In the data rows, 128 means zero.
A hidden rule labels the rows of this table. It goes by one to three of the table's principal directions, not those with the most spread.
array([141, 115, 131, 156, 135,  88,  99, 152, 129, 149,  84, 111, 145,
       142, 163, 194, 149, 160, 156, 143, 146, 141, 111, 129,  98,  98,
       102, 147]) J571
array([115, 118, 127, 125, 121, 125, 141, 137, 111, 131, 105,  81, 136,
       139, 141, 124, 143, 157, 146, 155, 151, 148, 142,  96, 122, 104,
       138,  93]) J571
array([132, 124, 118, 153, 153, 130, 131, 124, 132, 129, 107, 127, 130,
       113, 136, 123, 138, 141, 133, 107, 134, 104, 147, 151, 133, 121,
       123, 141]) J992
array([130, 160, 133, 138, 156, 139, 148, 113, 120, 149, 158, 160, 142,
       126, 129,  94, 122, 127, 109, 103, 136, 104, 119, 153, 159, 158,
       108, 148]) J124
array([ 99, 116, 126, 118,  62, 111, 120, 157, 108, 109, 134, 121, 158,
       114, 112, 125, 122, 108,  98, 154, 143, 150, 142,  76, 117, 104,
       130,  57]) J240
array([184, 154, 126, 143, 189, 118, 164, 124, 121, 157,  91, 127, 107,
       143, 160, 146, 140, 166, 149, 120, 133, 114, 132, 137,  95,  98,
       142, 172]) J992
array([150, 128, 115, 136, 138,  82,  79, 166, 129, 148,  91, 118, 142,
       160, 126, 171, 128, 151, 167, 147, 129, 143, 105, 132, 110, 106,
        98, 151]) J240
array([152, 160, 125, 153, 210, 182, 174,  65, 165, 120, 150, 172,  89,
       101, 126,  72, 124, 111, 126,  49,  99,  63, 144, 214, 170, 185,
       144, 208]) J571
array([ 92,  74, 139, 123,  97, 152,  90, 121, 138, 120, 112,  88, 111,
       119, 140, 153, 138, 143, 169, 161, 132, 162, 107, 127, 134, 126,
       145, 118]) J28
array([143, 149, 134, 144, 124, 131, 122, 111, 133, 124, 140, 134, 139,
        81, 115, 114, 161, 109, 122, 143, 128, 128, 121, 155, 135, 131,
       111, 124]) J571
array([122, 165, 121, 120, 134, 139, 161, 110, 122, 120, 172, 155, 128,
       118, 111,  68, 126, 101, 105, 107, 141, 106, 158, 141, 153, 146,
       122, 119]) J927
array([141, 140, 120, 142, 153, 112, 117, 139, 133, 144, 113, 131, 140,
       146, 125, 131, 121, 140, 149, 112, 135, 107, 134, 143, 134, 129,
       108, 167]) J571
array([116, 135, 121, 131, 129, 111, 136, 137, 124, 120, 126, 140, 123,
       148, 151, 138, 126, 129, 128, 119, 138, 144, 124, 129, 114, 123,
       128, 111]) J571
array([ 91, 116, 141, 136,  63, 111, 124, 136, 115,  99, 136, 114, 152,
        97, 148, 149, 160, 110,  98, 168, 146, 179, 112,  98, 105, 113,
       122,  40]) J124
array([157, 126, 133, 146, 140, 125, 110, 125, 160, 130, 101, 147, 109,
       121, 139, 167, 131, 119, 156, 118, 102, 133, 101, 159, 115, 131,
       144, 175]) J992
array([113,  95, 119, 115, 179, 171, 123,  96, 134, 127, 131, 105,  84,
       146, 124, 108, 106, 163, 161,  98, 130,  81, 155, 163, 146, 145,
       128, 197]) J571
array([139, 128, 125, 140, 163, 124, 109, 122, 154, 139, 118, 128, 126,
       146, 127, 139, 129, 134, 157, 106, 116, 109, 124, 163, 147, 151,
       111, 180]) J571
array([124, 161, 125, 139, 127, 126, 143, 130, 103, 132, 145, 136, 160,
       108, 112,  84, 127, 127, 102, 129, 149, 116, 134, 125, 141, 130,
       104, 108]) J571
array([129, 147, 128, 135, 141, 138, 145, 128, 107, 130, 120,  98, 152,
       123, 110,  90, 116, 152, 122, 135, 139, 114, 131, 111, 132, 131,
       118, 129]) J571
array([122, 133, 132, 116, 107, 120, 129, 133, 132, 128, 161, 155, 145,
       132, 112, 125, 118,  97,  93, 115, 120, 117, 137, 115, 142, 145,
       118, 119]) J571
array([145, 133, 129, 115, 161, 134, 134, 126, 121, 148, 120, 103, 122,
       157, 121, 122, 115, 158, 149, 130, 130, 111, 133, 121, 128, 129,
       124, 169]) J240
array([ 73, 137, 133, 112,  84, 155, 182, 104,  91, 107, 186, 142, 120,
        93, 154,  69, 153, 107,  85, 144, 172, 159, 152, 109, 142, 120,
       151,  21]) J124
array([127, 138, 133, 138, 135, 106, 129, 145, 105, 153, 121, 113, 163,
       146, 143, 137, 138, 157, 120, 144, 147, 138, 111, 109, 129, 123,
        99, 109]) J124
array([ 99,  97, 113, 115,  98, 103, 103, 157, 115, 108, 111, 109, 120,
       152, 137, 155, 121, 139, 139, 146, 143, 155, 137, 104,  99,  96,
       126,  89]) J28
array([138, 158, 135, 127, 138, 130, 145, 115, 120, 143, 164, 161, 136,
       118, 128, 108, 135, 114, 100, 120, 131, 118, 121, 142, 144, 144,
       112, 127]) J992
array([117, 110, 119, 161, 116, 137, 109, 122, 145, 102, 111, 157, 122,
        78, 132, 132, 133, 108, 122, 105, 118, 121, 127, 165, 130, 125,
       139, 122]) J571
array([131, 120, 138, 134, 139, 143, 149, 126, 116, 137,  96, 112, 110,
       134, 164, 144, 124, 162, 145, 141, 129, 156,  99, 113, 107, 114,
       164, 123]) J571
array([195, 200, 134, 126, 131,  74, 148, 168,  94, 184, 136, 164, 182,
       143, 114, 131, 134, 124,  88, 153, 132, 134, 105,  87, 116, 105,
       101, 111]) J992
array([172, 168, 115, 124, 173, 126, 107, 116, 142, 152, 166, 176, 132,
       124,  77,  92, 118, 104, 126,  96, 112,  67, 142, 184, 165, 156,
        84, 204]) J571
array([153, 164, 139, 143, 129, 128, 148, 115, 123, 134, 138, 139, 141,
        92, 130, 115, 158, 114, 113, 144, 131, 137, 114, 137, 126, 126,
       124, 114]) J240
array([126, 103, 131, 113, 115, 126, 100, 140, 142, 122, 110, 117, 111,
       153, 125, 163, 104, 131, 153, 137, 109, 146, 105, 117, 111, 129,
       143, 151]) J28
array([142, 111, 120, 122, 100, 111,  95, 153, 153, 101,  94, 102, 137,
       132,  87, 150, 111, 110, 139, 139,  93, 133, 132, 103, 109, 122,
       138, 134]) J240
array([155, 129, 113, 123, 122,  88,  75, 167, 133, 142, 105, 132, 141,
       151, 100, 158, 115, 128, 154, 144, 117, 132, 116, 125, 117, 109,
       105, 151]) J571
array([135, 143, 133, 141, 125, 142, 139, 120, 117, 126, 129, 111, 154,
        90, 104,  93, 137, 129, 111, 140, 131, 115, 134, 121, 138, 130,
       121, 117]) J571
array([ 93, 128, 148, 123,  41, 111, 143, 155,  99, 108, 140, 130, 168,
       108, 141, 141, 130, 102,  69, 170, 137, 191,  97,  56, 103, 115,
       142,  17]) J992
array([149, 149, 108, 121, 135,  92, 109, 157, 112, 144, 138, 154, 147,
       145, 102, 122, 117, 123, 114, 123, 135, 107, 145, 128, 128, 112,
        91, 132]) J571
array([142, 140, 126, 162, 146, 111, 130, 130, 132, 132, 110, 159, 129,
       114, 156, 152, 136, 130, 128, 105, 139, 115, 125, 157, 108, 115,
       118, 153]) J992
array([111, 121, 122, 122, 100,  97, 108, 162, 109, 119, 120, 109, 159,
       149, 118, 142, 114, 136, 111, 146, 135, 144, 122,  90, 110, 117,
       103,  92]) J240
array([174, 148, 120, 106, 125,  87, 114, 162, 145, 140, 131, 154, 148,
       165,  86, 151, 105,  96, 105, 118,  86, 116, 130, 103, 123, 134,
       118, 146]) J571
array([142, 116, 122, 110, 140, 125, 120, 132, 133, 145, 131, 136, 114,
       150, 122, 139, 122, 130, 136, 120, 122, 111, 146, 127, 132, 120,
       131, 152]) J124
array([138, 119, 127, 114, 119, 124, 113, 136, 148, 132, 128, 152, 112,
       145, 124, 150, 114, 108, 138, 121, 103, 138, 115, 130, 131, 135,
       148, 141]) J124
array([108, 107, 149, 126, 115, 148, 128, 111, 143, 121, 113,  54, 133,
       129, 132, 133, 151, 145, 165, 163, 136, 150, 127, 108, 135, 139,
       138, 128]) J571
array([189, 113, 111, 118, 185, 121,  88, 128, 161, 158, 102, 147,  83,
       155, 115, 167, 125, 140, 182, 109,  96,  93, 136, 176, 127, 116,
       130, 225]) J571
array([131, 158, 136, 139, 113,  96, 161, 161,  73, 149, 116, 109, 183,
       135, 146, 128, 133, 160,  84, 160, 161, 150, 114,  64,  99,  97,
       107,  65]) J240
array([144, 115, 133,  94, 145, 148, 158, 112, 136, 119, 112, 107,  59,
       161, 155, 149, 124, 143, 162, 141, 109, 161, 120, 114,  91, 114,
       190, 136]) J240
array([162, 157, 122, 135, 184, 144, 149, 103, 142, 136, 130, 135, 112,
       127, 114,  97, 126, 131, 143,  97, 120,  83, 150, 165, 141, 143,
       125, 192]) J992
array([110, 110, 122, 129, 121, 140, 123, 112, 148, 104, 138, 139, 105,
       114, 131, 127, 135, 107, 132, 110, 123, 122, 148, 153, 135, 135,
       138, 128]) J927
array([142, 138, 133, 126, 157, 156, 156, 104, 130, 124, 130, 116, 116,
       121, 121, 104, 123, 137, 119, 118, 109, 114, 124, 133, 132, 147,
       142, 145]) J28
array([ 96, 144, 149, 144, 122, 164, 168,  91,  97, 117, 172, 129, 151,
        75, 142,  81, 148, 129,  68, 132, 149, 125, 114, 131, 144, 154,
       110,  81]) J571
array([100, 156, 139, 133,  75, 117, 156, 140,  90, 113, 165, 135, 191,
        94, 114,  90, 135, 103,  43, 148, 140, 148, 118,  79, 134, 137,
       106,  26]) J240
array([ 89, 116, 140, 137, 107, 160, 148, 110, 112, 103, 136, 122, 128,
        97, 143, 109, 120, 131, 102, 130, 135, 143, 110, 120, 125, 140,
       144,  91]) J571
array([117, 135, 150, 108, 121, 154, 164, 114, 105, 138, 153, 112, 131,
       134, 134, 108, 116, 140, 106, 142, 138, 134, 118,  92, 129, 141,
       140, 117]) J240
array([130,  89, 110, 128, 119, 138,  99, 123, 156,  92,  97, 133,  74,
       107, 129, 154, 129, 114, 163, 123, 104, 137, 137, 158, 102, 103,
       167, 138]) J571
array([146, 146, 115, 131, 113, 118, 137, 130, 151, 107, 147, 168, 143,
       100,  87, 104, 124,  69,  85,  93, 102,  91, 171, 132, 142, 137,
       131, 121]) J571
array([168, 162, 135, 169, 167,  98, 113, 136, 132, 171, 115, 152, 166,
       122, 138, 151, 146, 142, 135, 115, 142,  99, 111, 162, 134, 130,
        77, 188]) J927
array([134, 110, 125, 113, 119, 114,  97, 144, 134, 129, 118, 137, 110,
       151, 130, 167, 114, 128, 141, 139, 108, 151,  98, 126, 108, 123,
       133, 135]) J571
array([108, 129, 148, 153, 115, 135, 109, 113, 121, 129, 161, 161, 158,
        88, 138, 137, 137, 116,  82, 124, 128, 127,  81, 155, 142, 161,
        85, 121]) J571
array([121, 145, 121, 133, 179, 172, 164,  87, 119, 129, 136, 103, 101,
       115, 132,  61, 141, 156, 160, 117, 154, 103, 158, 165, 156, 136,
       136, 151]) J240
array([132, 159, 126, 155, 134, 117, 166, 133, 106, 130, 106, 114, 148,
       111, 151, 107, 151, 145, 127, 139, 159, 142, 137, 116, 115, 103,
       133,  90]) J571
array([128, 135, 132, 128, 111, 132, 100, 121, 160, 119, 163, 189, 126,
       113, 104, 130, 108,  73, 113,  97,  99, 113, 111, 164, 151, 166,
       120, 161]) J992
array([143, 157, 130, 104, 136, 125, 159, 126, 108, 136, 157, 146, 120,
       146, 127, 112, 119, 123, 101, 131, 127, 132, 124, 111, 117, 129,
       131, 114]) J28
array([110,  65, 136, 130, 117, 145,  92, 118, 161, 118,  98,  94, 103,
       127, 145, 178, 140, 138, 169, 134, 113, 138, 125, 138, 128, 128,
       149, 152]) J571
array([ 79, 104, 128, 105,  82, 163, 128, 120, 138,  89, 150, 116, 123,
       120,  97,  88,  97,  98, 116, 123, 114, 134, 141, 106, 154, 157,
       158,  96]) J992
array([ 60, 107, 132, 151,  71, 122, 112, 144, 105, 101, 118,  75, 184,
       102, 133, 114, 147, 141, 115, 165, 164, 166, 120,  96, 137, 126,
       102,  39]) J124
array([152, 135, 121, 117, 137, 100, 123, 155, 116, 148, 109, 122, 130,
       163, 130, 150, 121, 147, 140, 141, 129, 137, 123, 106, 107, 104,
       124, 133]) J240
array([ 61,  78, 146, 110,  99, 161, 150, 111, 109, 107, 123,  64,  99,
       142, 178, 138, 136, 165, 149, 161, 162, 176, 125,  90, 112, 118,
       163,  78]) J927
array([136,  94, 131,  87, 126, 130, 109, 138, 140, 132, 114,  92, 102,
       179, 117, 163, 104, 142, 157, 146, 101, 142, 120,  95, 114, 128,
       150, 153]) J992
array([137, 113, 127, 168, 165, 124, 123, 134, 127, 139,  58, 102, 116,
       134, 176, 169, 133, 184, 179, 126, 145, 136, 108, 145,  96,  99,
       137, 166]) J240
array([ 94,  96, 129, 150, 139, 145, 102, 107, 145, 114, 126, 114, 122,
       115, 143, 137, 137, 140, 146, 112, 136, 114, 128, 169, 144, 148,
       106, 153]) J992
array([104, 139, 136,  98,  69, 115, 123, 146, 107, 126, 176, 135, 168,
       130,  98, 108, 123,  95,  77, 158, 128, 155, 116,  81, 146, 142,
       111,  56]) J992
array([124, 118, 113,  93, 104, 107, 117, 157, 114, 121, 144, 144, 126,
       159, 106, 134,  99, 114,  99, 127, 117, 129, 142,  93, 115, 115,
       127,  99]) J571
array([124,  98, 135, 139, 154, 141, 135, 116, 135, 123,  72,  80,  85,
       146, 185, 171, 144, 178, 186, 146, 132, 166, 102, 135,  92, 108,
       165, 141]) J992
array([156, 135, 108, 108, 142, 114, 113, 138, 162, 124, 127, 159, 100,
       160,  98, 132, 103,  97, 152,  97,  99, 106, 154, 146, 132, 132,
       142, 176]) J571
array([178, 122,  97,  90, 191, 139, 118, 120, 152, 127, 111, 110,  71,
       170,  80, 111, 101, 140, 176, 106,  91,  79, 174, 151, 126, 123,
       145, 211]) J571
array([164, 173, 145, 150, 149, 150, 153,  93, 153, 136, 168, 184, 146,
        79, 105,  94, 138,  80,  82,  93,  94,  91, 114, 168, 167, 179,
       122, 159]) J124
array([150, 172, 131, 147, 153, 103, 156, 138,  93, 158, 133, 137, 168,
       128, 141, 117, 142, 151,  94, 132, 153, 118, 122, 118, 121, 117,
        91, 115]) J240
array([107,  79, 132, 127, 125, 154,  90, 116, 163, 116, 111, 109, 106,
       131, 125, 152, 117, 130, 164, 121, 102, 131, 111, 150, 145, 153,
       143, 163]) J992
Here are more rows. What is the label of each one?
array([115, 149, 129, 159, 117, 130, 103, 122, 146, 123, 156, 169, 172,
        88,  98,  98, 125,  88,  99,  99, 117, 103, 112, 169, 177, 176,
        89, 137]) ~ J124
array([131, 158, 110, 123, 127, 130, 145, 117, 140, 114, 174, 201, 116,
       109, 110,  85, 125,  71,  96,  84, 118, 103, 158, 164, 156, 144,
       134, 116]) ~ J927
array([124, 154, 136, 138, 154, 133, 144, 124, 105, 158, 142, 113, 168,
       136, 123,  93, 127, 155, 117, 126, 152, 105, 125, 125, 158, 149,
        91, 140]) ~ J124
array([133, 127, 135, 159, 121, 118, 123, 138, 144, 113,  78, 115, 131,
       120, 151, 163, 130, 134, 152, 135, 117, 161,  91, 129,  99, 123,
       149, 130]) ~ J124
array([141, 137, 130, 108, 122, 116, 138, 139, 109, 138, 145, 147, 130,
       143, 128, 138, 120, 124,  92, 136, 117, 138, 113, 104, 114, 123,
       127, 103]) ~ J571
array([105, 137, 125, 127,  66, 100, 123, 156,  95, 122, 147, 138, 168,
       102, 123, 118, 147, 107,  87, 165, 153, 164, 127,  91, 125, 101,
       113,  31]) ~ J28
array([113, 127, 130, 130, 154, 165, 138,  91, 133, 118, 138, 123,  88,
       116, 148, 105, 137, 140, 159, 124, 136, 133, 119, 171, 138, 143,
       141, 147]) ~ J571
array([145, 125, 120, 119, 132, 108, 102, 140, 140, 143, 119, 126, 120,
       147, 123, 148, 139, 128, 162, 139, 129, 131, 137, 137, 128, 112,
       121, 148]) ~ J927
array([148, 107, 120, 109, 122, 102, 104, 163, 125, 143,  90,  94, 130,
       169, 117, 165, 115, 152, 156, 151, 124, 134, 138,  87, 104,  95,
       133, 141]) ~ J992
array([162, 116, 127, 119, 145, 108, 118, 146, 140, 146,  83, 106, 104,
       169, 143, 180, 124, 153, 176, 141, 120, 141, 124, 113,  93,  99,
       149, 169]) ~ J927
array([158, 148, 151, 131, 163, 146, 193, 109, 103, 149, 116, 111, 116,
       132, 166, 133, 134, 167, 112, 136, 136, 129, 116, 100,  94, 114,
       154, 137]) ~ J240
array([135, 172, 124, 141, 118,  98, 143, 144,  92, 147, 154, 164, 167,
       110, 132, 106, 145, 120,  87, 137, 160, 130, 128, 123, 129, 110,
        93,  84]) ~ J28
array([133, 115, 141, 133, 154, 155, 142, 106, 134, 135, 110, 114,  98,
       131, 157, 144, 127, 154, 153, 125, 126, 130, 112, 139, 117, 130,
       153, 164]) ~ J240
array([102, 122, 141, 123, 139, 168, 165,  91, 115, 129, 155, 119, 106,
       114, 154, 100, 137, 142, 125, 123, 157, 118, 146, 135, 138, 134,
       140, 128]) ~ J992
array([134, 154, 123, 128, 126, 128, 130, 128, 140, 120, 147, 146, 147,
       122,  91,  94, 114,  97, 110, 109, 111, 108, 137, 134, 153, 156,
       119, 134]) ~ J927
array([136, 123, 121, 104, 169, 168, 136,  88, 167, 128, 166, 179,  64,
       142, 122, 107, 110,  99, 145,  73,  95,  93, 142, 189, 166, 170,
       157, 193]) ~ J927
array([133, 122, 131, 115, 107, 121, 143, 132, 130, 119, 132, 144, 112,
       129, 142, 149, 133, 109, 109, 132, 118, 148, 129, 108, 106, 113,
       155,  97]) ~ J124
array([108, 141, 129, 124, 103, 109, 140, 142,  97, 122, 144, 133, 143,
       131, 144, 127, 132, 130, 100, 147, 152, 154, 118, 104, 108, 113,
       114,  74]) ~ J28
array([142,  96, 123, 136, 154, 152,  97, 105, 184, 120,  90, 104,  81,
       126, 124, 148, 139, 129, 211, 117, 105, 118, 139, 178, 141, 135,
       159, 204]) ~ J571
array([107, 129, 135, 135, 141, 168, 153,  86, 143, 107, 161, 154, 104,
       102, 136,  98, 125, 107, 110,  92, 121, 108, 132, 166, 150, 165,
       140, 142]) ~ J992
array([134, 135, 132, 139, 175, 151, 132,  98, 131, 146, 151, 153, 117,
       120, 134, 114, 126, 139, 125,  94, 134,  83, 131, 176, 150, 152,
       103, 188]) ~ J28
array([138, 126, 115, 103, 128, 132, 116, 115, 155, 111, 175, 196,  92,
       126, 101, 123, 109,  71, 102,  84,  93,  95, 150, 164, 141, 150,
       132, 154]) ~ J240
array([123, 119, 125, 143, 158, 150, 127,  97, 146, 116, 139, 144, 106,
       108, 133, 120, 132, 124, 129,  93, 125,  92, 144, 178, 139, 146,
       120, 169]) ~ J240
array([185, 120, 123, 147, 174,  99,  72, 145, 151, 169,  72, 114, 122,
       151, 127, 190, 137, 164, 199, 136, 120, 110, 112, 162, 112, 105,
       102, 227]) ~ J28
array([ 96,  91, 127,  96, 101, 129, 134, 145, 120, 110, 124, 101, 122,
       167, 127, 142,  96, 135, 112, 129, 121, 139, 142,  73, 113, 125,
       150,  98]) ~ J927
array([114,  92, 124, 107, 139, 125, 120, 134, 120, 123,  93,  53, 104,
       174, 145, 155, 132, 179, 175, 160, 138, 154, 133, 101, 100, 106,
       137, 126]) ~ J992
array([135, 102, 150, 127, 150, 166, 126,  97, 170, 128, 123, 134,  93,
       135, 139, 158, 109, 124, 147, 100,  87, 116, 100, 153, 136, 170,
       158, 201]) ~ J927
array([175, 151, 116, 105, 149,  99, 127, 158, 115, 156, 110, 113, 138,
       169,  98, 129, 112, 146, 138, 143, 120, 117, 139,  96, 114, 106,
       120, 149]) ~ J240
array([169, 156, 110, 145, 195, 127, 129, 123, 142, 151, 106, 137, 117,
       142, 119, 109, 124, 147, 167,  99, 121,  92, 137, 174, 145, 133,
       120, 197]) ~ J992
array([ 71,  97, 141, 114,  76, 173, 131, 101, 152,  81, 158, 138, 103,
       104, 128, 112, 111,  83, 115, 119, 106, 157, 111, 129, 148, 169,
       172,  92]) ~ J124
array([120, 143, 136, 161, 145, 148, 160, 104, 122, 128, 132, 137, 141,
        91, 150, 103, 146, 133, 108, 111, 143, 115, 129, 150, 144, 139,
       126, 119]) ~ J124
array([182, 132, 103, 125, 225, 156, 154,  95, 152, 139, 114, 158,  55,
       144, 129, 112, 113, 146, 163,  61, 109,  52, 181, 192, 128, 122,
       155, 236]) ~ J28
array([142, 153, 123, 152, 145,  98, 137, 141, 115, 147, 126, 166, 146,
       130, 155, 142, 139, 132, 107, 112, 142, 124, 120, 142, 121, 117,
       105, 119]) ~ J124
array([127, 148, 109, 146,  78,  43, 116, 206,  71, 138,  88, 119, 191,
       137, 146, 158, 147, 149, 107, 181, 177, 180, 125,  62,  76,  48,
        97,  21]) ~ J28
array([110, 120, 122, 134, 100,  96, 114, 172, 106, 130,  93, 100, 163,
       151, 134, 144, 117, 151, 133, 152, 144, 160, 116,  82, 113, 104,
       123,  82]) ~ J124
array([133,  94, 125, 101, 137, 154, 112, 109, 172, 108, 122, 111,  79,
       147, 105, 139, 109, 113, 169, 111,  92, 110, 150, 142, 132, 145,
       162, 187]) ~ J571
array([106, 122, 129, 101,  93, 149, 131, 119, 144, 104, 161, 138, 119,
       123,  97,  97, 110,  85, 115, 121, 109, 131, 143, 117, 153, 154,
       153, 109]) ~ J571
array([153, 141, 118, 135, 167, 127, 109, 117, 151, 145, 138, 154, 119,
       131, 109, 120, 127, 119, 153,  96, 125,  81, 151, 179, 153, 141,
       103, 202]) ~ J124
